Here are some numbered points:
[ -46  -39 -112 -127  -57  -30  -61  -15  -52  119   44   12  -67    7] 0
[-21 104  35 -31 -21  10   3  67 -68  57 -15  36  67  22] 1
[ 16 -23   6 -15  38  33 -41  17 -18 -24 -54  23 -57 -12] 2
[  71   -8 -127 -127   24   83  127   57   36  127   27    5  100 -127] 3
[ -43 -106  -59   60  -32  -74  -16 -127   92   27    6   29  -25    0] 4
[  9  59   0 -10 -27 -21   7   7 -20  27  25  16  64   1] 5
[-26  33  46 107 -53 -75 -37  20  -1 -23  13 -49  79  37] 6
[-89  22  94  45 124  73  47  -8 -35 -27 -70 -18 -34 -49] 7
[ -9  27   1  20  14  19   4 -14   5  51 -17  15  17 -19] 8
[-48  -2  25  47   4  26 -72  15 -25  20 -19  40 -15  -6] 9
[ 44 -16  14   9 -15  -9 -16  21  72 -81  26  -4  34  27] 10
[  42   -9  -51  -72   12   77  -22   74   45   69   74 -127  127  -41] 11
[  2 -27  47  -4 -66 -68  26 -89 -28 -68  45  49  62  46] 12
[ 17 -50   0 -39  12  10  20   2  -7 -32 -48  22 -67  27] 13
[  56    4   15    8    9   32  -16   -3   -6  -97  -19  107 -100   65] 14
[ 17  21 -28 -23 -15 -34  17 -19 -12  40  15  11 -37  -3] 15
[ 10 -34 -20 -86  39  57  53  49   6 103 -34 -53  90 -81] 16
[-12 -27   9 127 -43 -43 -34 -40   3 -13  20 -15 -79  53] 17
[-13  13   6  10 -17   5  -2  51  -1  -9  -4   5   2   8] 18
[ 21  25 -25 -26  21  -4  32 -30 -15  -1 -15  18 -33 -44] 19
[ 15  -9  10  45 -13 -27   3 -15 -11 -13 -11   9 -42   8] 20
[ 15 -25  15  50 -11 -22   2 -27 -15 -20  -9   8 -59  16] 21
[-66  -8 -20   0 -99 -34 -56 -49  17  47  67  22  43 -15] 22
[   1  -61  -48 -127   17  -15   14  -61   32 -127   49  -41 -105   40] 23
[ 24   1 -14 -15   5  29  -1  40   9   7  13 -41  30   1] 24
[  19    9   94   97  -32  -21   45   96   10 -127  -56    7   23   49] 25
[-48 -63  -9  35 -19 -50 -40 -56  25  35 -24 -70 -24 -11] 26
[ -1  -2  15   2 -15 -14   4 -18  -8 -21   8  13  22  12] 27
[ 24 -16  45  10 -20 -11 -63 -19 -63  16 -12  18  48  48] 28
[-36  13  59  69 -14 -28  -5 -10 -19 -83 -18 -28 -46  79] 29
[ -5  24 -18 -15 -18 -22 -10  -1  -1  10   0  24  12 -73] 30
New points follow, each followed by the numbers of its three nearest points above by angle, nearest first.
[ 13 -20  17   2 -23 -40 -28   7   0 -12  -1 -28  28   5] 6 28 10
[-56  35  21  32 -54   0   0 127   2 -25   2  25  -3  46] 18 25 1
[ 41  37 -25  -8 -38 -45 -12  26  19   7   1  14  72 -14] 5 30 1
[-11 -19   1  13  10 -13 -12 -34  13  -7 -34  21 -13 -24] 4 26 21
[-29 -29 -18   3  19  -9 -29 -57  22  21 -51  50 -28 -54] 4 30 26
[ -5   6  -3  10  -9  -7 -16   1  -2   6   1   9   1 -22] 30 9 22
[  50   11    6  127  -16  -34  118   82  124 -100 -101   28  -88   59] 25 20 29
[ 30  11 -52  11  15  29 -55  73  43  45 -79  35 -42  16] 2 9 18
[ 49  43 -10 -44   6 -17  14   7   3  47  13  37 -47  30] 15 19 0
[ 16  -4  22  29  -6  -8  -3  59  15 -53 -34  -9   4  23] 25 18 10
[ -35  -64  -28   54  -26  -44  -14 -102   82   15   12   13  -26    9] 4 26 17
[ 34 -53  -8 -40  -1   8  33  -2   7 -50 -40   9 -77  31] 13 23 14
[  7 -30   3 -30  30 -12  -3 -46 -18  -3 -25   2  12 -40] 19 16 30
[-22  40  57 115 -52 -70 -33  20  -8 -28   9 -50  94  29] 6 25 29
[-12  12  12  11 -15   5   2  48  -4  -7  -2   8   2  14] 18 25 1
[ 51  41  -7 -37  12  -8   5   4   5  35  12  32 -39  15] 15 19 14
[-65 -45   6   0  63  24 -40  37  18  21 -99  13 -61 -19] 2 7 9
[ -8  49  10 -11 -10   0  11  22 -25  22  -5  15  37  10] 1 5 18
[ -27   35   26  -43   81   60   38  -42 -127    3   61  -32    1   45] 7 1 28
[ -1 -17  -7 -84  50  59  45  64   0  90 -43 -30  90 -82] 16 3 11
